In the data rows, the value 500 means zero.
Here is a table of points, one per row:
  477  472  324  352  534  166  412  165  612  376  488  294  466  618  735  540  397  539  506  515  508  399  523  440  285  513  338  595  498  867  519  504
  512  253  606  626  657  538  577  429  570  365  745  439  725  198  361  529  412  542  676  410  518  567  536  442  602  598  574  408  675  530  345  411
  626  308  575  465  511  514  380  226  524  674  606  320  372  282  351  477  612  644  525  539  481  579  465  449  474  429  268  489  420  297  699  279
  350  666  521  374  728  490  539  546  402  470  546  250  155  459  622  438  413  409  267  402  564  570  398  497  504  538  487  488  367  573  295  362
  396  282  535  487  519  246  394  293  548  604  396  572  340  623  340  556  293  585  443  594  578  449  336  499  687  361  605  676  607  142  322  403
  182  421  611  647  359  416  607  526   73  605  344  637  671  300  403  421  418  612  409  594  480  801  554  657  615  518  743  528  579  807  294  451
  399  533  732  356  402  663  375  460  595  671  634  713  368  540  306  490  570  490  230  439  582  497  537  468  222  393  314  331  407  737  398  450
  447  557  424  551  266  376  566  353  274  456  644  502  514  667  493  770  482  457  303  320  577  410  491  437  695  692  482  543  404  461  554  439
  946  716  530  414  657  583  618  658  400  218  392  666  477  458  395  435  384  381  255  339  308  428  444  530  425  747  403  493  380  504  381  436
  478  357  537  492  497  433  528  810  368  652  531  502  406   63  354  488  518  296  648  513  425  606  842  512  669  498  682  362  461  291  313  866
  686  592  466  506  802  627  457  389  768  791  345  633  639  549  345  527  581  636  689  427  251  633  574  539  640  293  493  370  404  597  565  280
  446  656  521  349  712  482  426  565  633  798  461  532  505  327  406  481  279  360  602  288  416  216  554  722   93  357  443  524  619  292  588  296
  392  550  416  761  403  442  535  339  522  500  582  663  721  329  473  338  614  355  574  646  460  429  500  605  630  722  528  367  171  372  652  215
  503  556  760  609  550  329  202  470  635   98  570  349  494  520  510  550  221  231  489  568  322  405  405  530  528  452  351  729  297  441  630  623
  900  266  446  208  682  492  372  216  457  675  416  317  519  823  563  539  515  653  617  416  547  638  200  449  476  517  532  533  170  408  422  897
  191  426  633  999  436  349  557  550  515  382  486  515  141  752  232  589  452  953  443  450  771  626  583  384  628  570  382  466  609  612  563  520
  475  647  627  343  543  571  780  585  372  763  368  405  414  523  543  705  609  386  596  523  783  338  587  377  615  536  264  148  458  497  583  547
  515  495  314  304  221  612  646  457  748  761  419  723  269  211  633  501  454  476  359  608  610  497  662  754  711  245  207  519  617  538  522  418
  521  732  375  444  626  521  434  687  411  688  908  531  841  379  651  678  486  569  345  605  542  396  340  478  585  537  724  606  724  540  666  698
  188  451  505  413  579  336  589  829  694  365  404  397  455  667  375  312  715  488  521  644  512  499  872  441  782  424  574  489  666  452  153  616
  422  760  361  628  489  647  396  490  384  340  618  486  422  583  602  564  726  576  370  537  571  554  411  444  677  378  485  319  486  312  465  576
  491  555  555  398  470  427  599  593  553  433  409  527  363  250  404  708  663  675  434  796  409  543  123  388  592  393  624  534  470  738  387  487
  347  657  334  275  574  494  488  421  467  339  617  569  393  253  418  668  492  537  721  494  554  574  311  481  467  557  628  606  505  731  565  613
  195  387  425  593  403  517  689  533  439  603  446  404  700  538  359  246  558  333  360  174  323  336  212  768  553  692  453  509  489  539  575  555
  138  671  793  287  525  712  253  544  237  505  280  873  474  454  487  394  425  551  141  393  712  148  581  340  456  442  440  459  658  397  392  560
  271  491  485  507  552  561  660  529  709  602  232  745  636  711  240  284  317  633  424  425  785  607  767  571  718  531  610  516  436  553  693  524
  581  313  502  518  558  304  370  266  700  599  503  782  432  246  554  434  637  334  287  452  868  172  664  338  466  473  555  377  592  533  621  651
  708  525  795  598  382  702  439  456  511  688  610  434  339  331  336  530  566  130  646  168  498  316  426  669  389  210  321  568  649  783  410  548
  634  207  116  421  377  718  584  572  619  386  284  401  669  480  209  580  610  413  581  414  428  276  488  463  551  446  307  724  439  480  652  502
  584  289  315  167  252  693  271  629  557  461  635  323  355  738  632  702  728  328  786  767  269  471  516  550   50  625  701  580  303  452  594  475
  358  495  439  302  658  652  269   96  431  341  382  568  590  556  391  491  827  310  480  411  320  668  509  692  606  555  411  513  494  513  698  575
  591  508  304  840  484  427  428  329  295  600  378  560  236  666  360  639  304  413  598  510  517  275  639  444  623  498  777  713  372  692  392  440
  410  566  233  584  187  170  498  490  523  601  621  531  534  651  498  677  334  613  514  644  402  399  186  815  375  478  660  593  655  432  329  354
  647  546  602  587  186  425  359  445  447  478  484  502  597  521  512  310  304  586  776  257  644  497  293  527  525  563  365  653  550  375  468  573
  590  636  423  802  365  344  595  538  445  358  523  452  863  478  463  520  533  413  668  433  605  603  561  400  580  307  471  285  382  523  232  450
  347  507  746  485  559  652  650  520  466  465  363  415  613  433  594  230  738  335  579  876  800  293  285  586  413  394  733  502  476  600  301  472
  363  476  553  178  378  419  563  523  390  372  884  472  754  579  287  435  371  421  637  741  334  410  327  113  717  613  420  456  523  578  648  375
  454  308  211  758  631  576  277  639  584  427  494  379  513  486  500  358  576  549  347  594  347  385  166  582  330  565  137  375  469  628  433  413
  506  482  405  468  492  788  697  739  499  617  432  474  360  262  674  714  576  386  887  655  814  523  399  434  437  228  578  430  420  477  727  209
  308  282  457  717  838  465  468  485  391  624  730  561  451  323  599  297  478  517  690  449  635  647  585  456  579  471  509  297  411  457  459  655
  581  715  267  497  584  436  509  420  553  573  444  288  907  422  503  429  555  467  232  730  702  660  669  356  202  639  516  692  413  618  410  346
  477  718  540  525  274  380  256  665  620  627  572  521  431  479  532  473  478  472  122  546  492  552  473  480  666  359  629  533  464  534  653  553
  578  707  389  526  517  425  433  664  614  299  441  365  512  369  547  783  496  441  719  521  325  386  513  622  479  295  667  441  619  514  372  566
  282  404  509  503  730  689  930  535  525  443  559  527  425  624  785  617  684  391  307  485  579  288  545  187  252  306  648  220  197  355  399  523
  719  600  620  528  491  386  633  735  343  452  552  741  496  343  233  368  730  533  475  520  600  602  388  527  296  842  564  690  664  410  665  385
  499  288  807  485  357  371  278  663  557  419  285  320  499  664  598  788  413  508  295  232  534  720  541  438  543  857  649  227  549  468  656  355
  849  388  547  635  283  866  409  549  707  482  657  422  536  597  703  524  245  320  332  630  213  337  492  654  626  631  726  576  568  387  325  511
  565  284  470  648  723  461  449  602  293  727  710  426  372  584  512  566  566   46  566  657  375  678  610  710  567  491  481  741  462  436  345  410
  488  533  319  522  559  520  853  475  859  471  696  567  284  511  501  498  733  470  575  325  598  761  360  467  457  490  555  474  520  651  412  844
  599  378  490  745  559  575  402  575  589  678  289  615  572  592  540  520  586  407  586  382  660  627  381  294  416  661  408  584  567  405  469  273
  355  597  634  585  574  341  734  408  684  651  395  768  559  467  798  733  700  862  487  674  237  486  485  381  319  502  263  671  433  590  564  766
  516  722  436  436   92  523  216  435  510  252  627  519  359  565  234  513  352  472  542  415  516  519  583  435  244  330  552  585  428  305  476  552
  437  480  692  730  715  608  708  581  575  376  535  687  593  496  455  999  367  555  549  564  469  534  521  420  583  436  446  437  746  414  439  664
  704  539  734  164  345  694  357  464  540  461  538  400  643  772  575  533  236  590  444  610  483  728  439  497  326  527  539  622  242  666  579  678
  572  696  538  420  631  384  641  558  565  578  343  454  632  548  305  439  472  461  532  546  708  542  599  479  588  516  273  386  628  267  600  481
  473  167  366  611  494  794  371  564  267  678  424  587  537  381  782  469  347  473  591  724  211  799  635  407  378  535  551  335  649  389  488  684
  663  601  606  571  608  301  690  513  260  454  346  619  592  665  533  358  709  454  541  469  668  620  436  814  492  367  431  576  619  351  653  345
  399  677  685  406  323  491  745  332  571  517  717  164  366  696  384  347  727  750  344  377  374  666  606  404  337  578  789  569  572  308  589  588
  775  379  143  440  587  520  479  460  454  373  434  383  564  494  556  332  549  452  354  362  352  489  451  462  400  500  370  499  513  533  508  254
  565  447  581  225  539  571  401  296  690  389  796  658  385  535  823  448  240  658  415  487  603  477  651  566  679  679  514  739  370  468  339  227
  421  740  437  818  639  672  204  490  593  671  241  258  277  500  571  473  567  807  806  615  482  293  690  790  673  909  597  546  631  438  505  500
  767  550  605  392  313  334  402  640  660  446  290  375  449  638  561  480  416  759  408  490  384  424  426  637  526  629  732  278  163  360  588  730
  507  392  689  693  411  693  658  410  483  318  211  223  505  519  656  483  307  737  348  521  524  491  550  614  368  498  681  672  428  393  899  468
  439  341  438  297  473  354  586  675  358  325  710  527  681  527  702  566  496  500  863  308  447  605  596  756  451  457   56  589  423  419  398  538
  579  654  445  487  524  466  644  209  378  471  250  811  183  481  481  408  136  352  464  638  495  451  473  604  408  662  254   77  856  600  582  590
  405  495  547  545  451  441  575  394  385  482  428  412  691  372  671  467  678  530  674  236  294  614  529  228  525  412  460  597  763  538  360  440
  538  379  400  188  574  432  424  637  304  341  730  570  571  508  719  100  482  590  589  367  318  712  608  280  396  203  566  454  353  493  541  469
  522  565  431  615  619  473  394  617  508  460  475  483  484  718  650  206  463  493  684  504  221  407  669  169  683  312  507  612  649  687  558  584
  650  470  622  437  468  418  573  543  288  337  593  393  609  605  379  411  579  833  234  530  568  353  728  549  651  520  496  404  699  753  624  454
There is one direction along which these points spread out most. Take the direction at right angles to it along which they spread out most. Go by this last direction. How far along it is each point below, from 0 to 99? The average is 50, and the first point in the table lies past the average. One standard deviation of the points above along it is 16.
  399  677  685  406  323  491  745  332  571  517  717  164  366  696  384  347  727  750  344  377  374  666  606  404  337  578  789  569  572  308  589  588 75
  188  451  505  413  579  336  589  829  694  365  404  397  455  667  375  312  715  488  521  644  512  499  872  441  782  424  574  489  666  452  153  616 47
  437  480  692  730  715  608  708  581  575  376  535  687  593  496  455  999  367  555  549  564  469  534  521  420  583  436  446  437  746  414  439  664 45
  473  167  366  611  494  794  371  564  267  678  424  587  537  381  782  469  347  473  591  724  211  799  635  407  378  535  551  335  649  389  488  684 27
  581  313  502  518  558  304  370  266  700  599  503  782  432  246  554  434  637  334  287  452  868  172  664  338  466  473  555  377  592  533  621  651 49
  590  636  423  802  365  344  595  538  445  358  523  452  863  478  463  520  533  413  668  433  605  603  561  400  580  307  471  285  382  523  232  450 37
  599  378  490  745  559  575  402  575  589  678  289  615  572  592  540  520  586  407  586  382  660  627  381  294  416  661  408  584  567  405  469  273 44
  491  555  555  398  470  427  599  593  553  433  409  527  363  250  404  708  663  675  434  796  409  543  123  388  592  393  624  534  470  738  387  487 48
  512  253  606  626  657  538  577  429  570  365  745  439  725  198  361  529  412  542  676  410  518  567  536  442  602  598  574  408  675  530  345  411 35
  719  600  620  528  491  386  633  735  343  452  552  741  496  343  233  368  730  533  475  520  600  602  388  527  296  842  564  690  664  410  665  385 55
